Some points:
array([-40.,  -1.,  13.,  -9.,  -2.,  11.,  -4.,  24., -14.,   6.,  25.,  53.,  21.,  41.,  22.,  -6.,  25.,   8., -17.,  -6., -15., -15.,  56.,  32.])
array([ -7., -55., -23.,  -6., -38.,  -1., -10.,  39.,   3.,   1.,  -1.,   0.,  26.,  -5.,  43.,  62.,  16.,  46.,  17., -25.,   4.,  12.,  10., -29.])
array([ -8., -27., -12.,   1., -17., -20., -49.,  -2., -33.,  35.,  26.,   9., -16., -18., -36.,  32., -26., -12.,  22., -10.,  10., -41., -18.,  27.])
array([  3., -14.,   8.,   5.,  -7.,  15.,  25., -18., -25.,  -7.,  -5.,   7.,  72.,  -9.,  -4., -10., -22., -39., -25., -15.,   2.,   5.,  -8.,  10.])
array([ 11.,  49.,   7.,  15.,  28., -38., -11.,   9., -16., -18., -29.,  28.,  23.,  29., -16.,  30.,  62., -14.,  13., -14.,  41.,   3., -21.,  -3.])
array([-12., -15., -44.,   9.,  -5.,   7.,  11., -21.,  64.,  -5., -30.,  30.,  -8.,  14.,  -2.,  -3.,   3.,   3.,   3.,   8., -39.,  18., -51.,   3.])
array([ 21., -25.,  33.,  22., -47., -37.,  27.,  -1.,   9., -25.,   4., -23.,   4., -11.,  54.,   0.,   0., -29.,  21.,  12., -26.,  30.,  13.,  15.])
array([ 20., -10.,  21.,  38.,  36.,  12., -33.,   2.,  36.,  36.,   0.,   5.,   9.,  30.,  23., -50.,  12.,   4.,   1.,  14., -21., -21.,   3., -27.])
array([-14.,  44., -17., -51.,  19., -23.,  18., -18.,  19.,  19., -14., -18.,  24.,   5.,  29.,  -3.,  -6.,  -8.,  44., -44., -30., -20.,  25.,   9.])
array([-16.,  29.,  11.,  30.,   2., -11., -16.,   7.,   4.,   8., -15.,  13.,  13., -69.,  -7.,  11.,   5.,  55., -35., -19., -19.,  16.,   9.,  24.])
array([ 19., -18., -35., -13.,   6., -19.,  15.,  -9.,  -9.,  58., -20., -11., -40., -24.,  -6., -65.,  15.,  -8., -20.,  23.,  38.,  30.,  19.,  21.])
array([ -5.,  51.,  29.,   6., -50.,  10.,  28.,  -8.,  45.,  22.,  30.,   4., -12.,  12., -14.,  15., -16., -37., -36.,  16.,  -3., -46.,  -4., -19.])
array([  2.,  15.,  -5.,  13.,  18.,  10.,  17., -21., -31.,   5.,  -7., -25.,  -5.,  24., -32.,  47.,  -4.,   9.,  45.,  18., -39.,  30., -18.,   6.])
array([-38.,   4.,   5.,  13.,   4., -35.,  21.,  15.,   8.,  19.,  17., -26., -11.,  51., -20.,  18.,   2.,  11., -19.,  21.,  -1.,  36., -18.,  51.])
array([-18.,  -3., -15.,  22.,  -4.,  17.,  -4., -60., -16.,   3.,  -2.,  -8., -15.,  23.,  55.,   0.,   8.,   0.,  41., -12.,  18.,  32.,  17.,  15.])
array([-16., -23., -29., -34.,  20.,  27.,  17.,  23., -11.,  31.,   3.,  -8., -30., -13.,  15.,  27., -25.,  -4.,  -5.,  47.,  24.,  -3.,   8., -28.])
array([-11., -18.,   3.,  24.,  20.,  14.,  -6., -15.,  11., -11.,  -4.,   9.,  24., -24., -23.,   7., -28., -37.,  21.,  -3.,  30.,  26.,   7.,   7.])
array([-17.,  11.,   2., -20., -42., -18.,  -8.,  -3., -10., -51., -10., -10., -47.,  -5.,  24.,  13.,  11., -13., -35., -12.,  -8.,  22.,  38.,  -3.])
array([  9.,  -7., -54.,   2.,  -5., -98.,  -4.,  19.,   7., -14.,   5.,  17.,   2.,   0.,  20.,  11., -50., -33., -18., -14., -26., -12., -10., -16.])
array([ 21.,  46., -29.,  41., -30.,  -5.,  35., -11., -16.,   3.,  33.,  12., -19., -17.,  24., -13.,  30.,  17.,  18., -31.,   8., -38.,  16., -14.])
array([ -1.,  -2.,  13.,   6.,  19.,   6.,  39.,  52.,  31., -32.,  20., -11., -25.,  -9.,  13., -13.,  -5.,   1.,  17., -20.,  33., -12., -29.,  27.])
array([-28.,  13.,  -6., -14.,  -7.,  21., -41.,  17.,  22., -12.,  59.,  17.,   8., -14., -30., -33.,  20., -21.,  24.,  16.,  -9.,  40.,  -3., -30.])
array([  2.,  34.,  28.,  -9.,   2.,  -1.,   3.,  18., -44.,  14.,  37.,  11.,   6.,   6.,  38., -39., -16.,  12., -23.,  13.,  -8.,  59., -64., -43.])
array([ 38.,  -7., -16.,  -7.,   9.,  30.,  13., -37.,   8.,   7.,  31.,  18.,  10., -41.,   5.,  12.,  -1.,  29., -23.,  -6., -18.,  10.,  12.,  43.])
array([  3., -23.,  -4.,  25., -64.,  43., -13.,  40., -11.,  11., -42.,  20., -12.,  -5., -34., -31.,  -7.,  -8.,  25., -22.,  -7.,  -1., -17.,  20.])
array([ 12., -32., -26.,  20.,  -5.,  17.,  23.,  -7.,  13., -11., -31.,   1.,  20.,  -1., -22.,  13.,  28.,  29., -31.,  54.,  16.,  -8.,  15., -27.])
array([ 32., -26.,  34., -14.,  50., -34., -46., -25.,  15.,  -2.,   2.,  25., -27., -25.,   0.,  -3.,  25., -15.,   3.,  33.,  -3.,  -4.,  16.,  16.])
array([  4., -35.,  29., -29.,  -1.,  20., -12., -39., -16., -13.,   8.,   6., -33.,  23., -10.,   9.,   6., -20., -38., -32.,  41., -11., -14., -17.])
array([ 10.,  14.,   2.,  37.,  10.,  26., -45.,   7., -12., -32., -30., -25., -28.,   7.,  48.,   1., -50.,   7.,   7.,  -9., -24.,  -2.,  20., -21.])
array([-13., -14.,  59., -20.,   5., -11.,  26., -19.,  -7.,  34., -36.,  34.,  -5., -37.,  -6.,  12., -12.,  21.,  42.,  -8.,  -1., -21.,  -7., -22.])
array([-35.,  30.,  19.,  -1.,   2.,   7., -12., -19.,  18.,  -3.,   6., -40.,  19., -20., -21., -12.,  -6.,  18., -14.,  28.,  58., -17., -13.,   6.])
array([ 42.,   7.,  -8.,   5.,   6.,  10., -20.,  25.,  19.,  52.,  -5., -63.,   8.,   6.,  -7.,  37.,  32., -38., -38., -28., -10.,   1.,  -6.,  -3.])
array([-12., -12., -10., -14.,  33.,  29.,  -1.,  10., -17.,   0., -15.,  31.,  26.,  13.,  11., -22., -16.,   5., -12.,  -6.,  40., -25., -15., -21.])
array([ 10.,  12.,  -5.,  16.,  -3.,   4.,  21.,  11.,  12., -27.,   2.,   9.,   7.,  15., -37.,   7., -24., -19.,  26., -12., -10.,  48.,  71., -28.])
array([-56., -11., -11.,   3.,  25.,   8.,  11.,  -5., -39., -28.,   6., -40.,  -7., -26.,  -4.,   1.,  48., -30.,   9.,  29., -48., -61.,  -5.,  -9.])
array([ 40., -16., -15.,  10.,   7.,  -1.,   3., -11., -19., -13.,  21., -15., -11.,  36., -35., -23., -26.,  43.,   4.,   9.,   1., -58.,   6.,  19.])
array([ -2.,  -3.,  38., -33., -45., -32., -22.,  -6.,  14., -22., -18., -39.,  40.,  36., -22., -35.,   5.,  59., -11.,  -7.,  -5., -15., -11., -17.])
array([ 39.,  41.,   6., -57.,  -6.,  28., -18.,  22.,   2., -12., -26.,   9.,  27.,  -2.,   5.,  18.,  -3., -11.,   4.,  47.,  13.,  -7., -23.,  42.])
array([ 12.,   0.,   1., -33.,  58.,  10.,  23.,  14., -12., -24.,   7.,  -4., -38.,   2., -38., -19., -10.,  20.,  -7., -35., -10.,  19.,  -5., -13.])
These points spread out most along one direction. Take the direction at right angles to it along which they spread out most. Go by this last direction. Where along it does each point below lie, from 0 to 99? The average is 50, and the first point in the table lies past the average. One standard deviation of the points above along it is 16.
array([ 11.,  49.,   7.,  15.,  28., -38., -11.,   9., -16., -18., -29.,  28.,  23.,  29., -16.,  30.,  62., -14.,  13., -14.,  41.,   3., -21.,  -3.]) 71
array([ 19., -18., -35., -13.,   6., -19.,  15.,  -9.,  -9.,  58., -20., -11., -40., -24.,  -6., -65.,  15.,  -8., -20.,  23.,  38.,  30.,  19.,  21.]) 24
array([-28.,  13.,  -6., -14.,  -7.,  21., -41.,  17.,  22., -12.,  59.,  17.,   8., -14., -30., -33.,  20., -21.,  24.,  16.,  -9.,  40.,  -3., -30.]) 62
array([-56., -11., -11.,   3.,  25.,   8.,  11.,  -5., -39., -28.,   6., -40.,  -7., -26.,  -4.,   1.,  48., -30.,   9.,  29., -48., -61.,  -5.,  -9.]) 39
array([ 39.,  41.,   6., -57.,  -6.,  28., -18.,  22.,   2., -12., -26.,   9.,  27.,  -2.,   5.,  18.,  -3., -11.,   4.,  47.,  13.,  -7., -23.,  42.]) 65
array([ 38.,  -7., -16.,  -7.,   9.,  30.,  13., -37.,   8.,   7.,  31.,  18.,  10., -41.,   5.,  12.,  -1.,  29., -23.,  -6., -18.,  10.,  12.,  43.]) 30
array([  3., -23.,  -4.,  25., -64.,  43., -13.,  40., -11.,  11., -42.,  20., -12.,  -5., -34., -31.,  -7.,  -8.,  25., -22.,  -7.,  -1., -17.,  20.]) 44
array([-35.,  30.,  19.,  -1.,   2.,   7., -12., -19.,  18.,  -3.,   6., -40.,  19., -20., -21., -12.,  -6.,  18., -14.,  28.,  58., -17., -13.,   6.]) 69
array([-12., -12., -10., -14.,  33.,  29.,  -1.,  10., -17.,   0., -15.,  31.,  26.,  13.,  11., -22., -16.,   5., -12.,  -6.,  40., -25., -15., -21.]) 48
array([ 10.,  14.,   2.,  37.,  10.,  26., -45.,   7., -12., -32., -30., -25., -28.,   7.,  48.,   1., -50.,   7.,   7.,  -9., -24.,  -2.,  20., -21.]) 40
